One turn sends every row of this set to another row. A few are shown first. Where does it send the rows asked after them?
k_635: [ -3.8 -11.9   1.7   0.4  -3.4  -0.8 -17.9 -12.1   2.2 -23.3   0.8 -24.0
   1.7]
k_889: [  0.4  18.1 -12.6  11.8 -39.3   6.2   3.6  16.1  -2.8  -5.0  -2.6  -6.3
   1.5]
k_709: [-4.3 26.0 -4.5  5.8 21.8  9.8  0.9  6.7 -8.4 -5.9  6.9 11.1  0.0]
k_82: [-2.6 21.7 -7.2  5.9 23.3  7.7  2.2  7.5 -8.1 -2.4  5.5 12.2  2.8]
k_114: [  8.1  17.0 -17.9   1.4 -34.0  -4.5   0.9   8.1   4.6   2.0  -0.7  -6.5
  10.7]
k_758: [  4.9 -15.5  -2.9  -5.9 -26.1  -1.8   1.8  -6.7  -1.4 -13.1 -10.9 -14.4
  13.1]
k_382: [  3.2  -8.2   1.3  -8.4 -27.7  -0.7  -1.2 -10.9   0.0 -18.0  -7.9 -16.9
   9.7]
k_110: [ -2.8  16.8 -11.9  13.3  12.0   9.3   0.8   5.1  -9.8 -13.6  27.5  11.6
  -7.8]
k_83: [  1.4  15.2 -15.5   8.6  15.3   3.7   0.1   1.5  -6.4  -8.6  28.2  12.4
  -2.5]
k_42: [-3.8 20.1 -7.4  8.4 22.6  9.0  3.3  9.9 -9.8 -2.6  4.4 12.8  1.8]
k_190: [  2.5 -19.7  -3.1   0.3 -27.1   1.9   5.0  -0.7  -5.7 -13.3 -13.7 -12.4
  10.6]
k_295: [ -0.4  10.0 -16.2  14.7  14.1   7.5   3.6   7.9 -10.6  -7.9  25.3  14.7
  -3.9]
k_500: [-2.8 24.5 -6.5  4.9 22.8  7.6  0.9  5.9 -7.8 -4.0  6.7 10.9  1.9]
k_673: [ -0.6  18.4 -12.5   9.7  13.5   6.8  -0.4   2.1  -7.3 -12.2  29.0  11.1
  -5.6]
k_805: [ -1.7 -16.3   0.8   4.3 -30.4   7.3   4.9   1.8  -8.0 -17.9 -13.5 -12.9
   5.3]
k_384: [ -2.6  13.4 -13.8  15.9  12.5  10.0   2.9   8.3 -11.6 -11.1  26.0  13.9
  -7.6]
k_852: [-10.8 -18.8   3.9  13.9  -7.6   9.2 -11.8   1.2  -7.5 -25.9  -4.6 -20.5
  -5.7]
k_663: [ -3.4  -9.4   5.5   2.0 -32.1   8.6   2.1  -2.1  -6.6 -23.0 -10.8 -16.5
   2.2]
k_865: [  1.2  23.9 -10.2   6.1 -39.0   3.7   0.0  10.7   1.3  -7.0   0.0  -8.5
   1.4]
k_104: [  5.3  23.4 -13.5   1.3 -36.6  -1.4  -1.1   6.5   4.5  -3.1   1.4  -8.7
   6.4]
k_451: [  1.6  10.8 -17.8  10.9  15.7   4.6   2.4   4.8  -8.5  -6.6  26.5  14.1
  -1.8]
k_197: [ -1.9 -28.2  -6.6   7.8  -0.6  -1.3 -10.7  -1.5  -3.4 -13.6  -5.7 -17.8
   6.1]
k_583: [ -5.6  24.6  -4.3   8.3  21.0  11.2   2.1   8.8 -10.0  -6.2   5.8  11.6
  -0.6]
k_47: [ -7.1 -27.4  -2.5  14.7  -4.5   5.5  -9.3   3.6  -8.1 -18.3  -7.0 -17.2
   0.0]
k_375: [ -5.4  22.2  -5.2   9.2  21.7  11.0   2.8  10.3 -10.5  -4.4   4.7  12.6
  -0.1]
k_835: [  2.8  11.8 -16.9  11.8 -37.0   3.3   5.8  18.0  -2.5   0.4  -4.3  -4.1
   5.4]
k_437: [  0.0 -20.5  -4.6   0.8  -0.4  -4.7 -15.3  -9.4   2.2 -15.7  -1.7 -20.7
   6.7]
k_677: [  6.8  10.9 -20.0   6.5 -34.3  -1.7   4.2  13.7   1.0   4.3  -3.8  -3.8
  10.1]
k_546: [ -0.8  -4.9   5.8  -4.3 -30.6   4.7  -1.1  -8.6  -2.3 -23.1  -8.3 -18.2
   4.6]
k_797: [ -9.1 -11.1   5.6   7.0  -7.5   5.7 -16.3  -6.6  -2.2 -27.9  -0.4 -23.9
  -4.5]

k_583 -> k_709
k_865 -> k_104
Now find these:
k_47 -> k_852
k_382 -> k_758
k_83 -> k_451

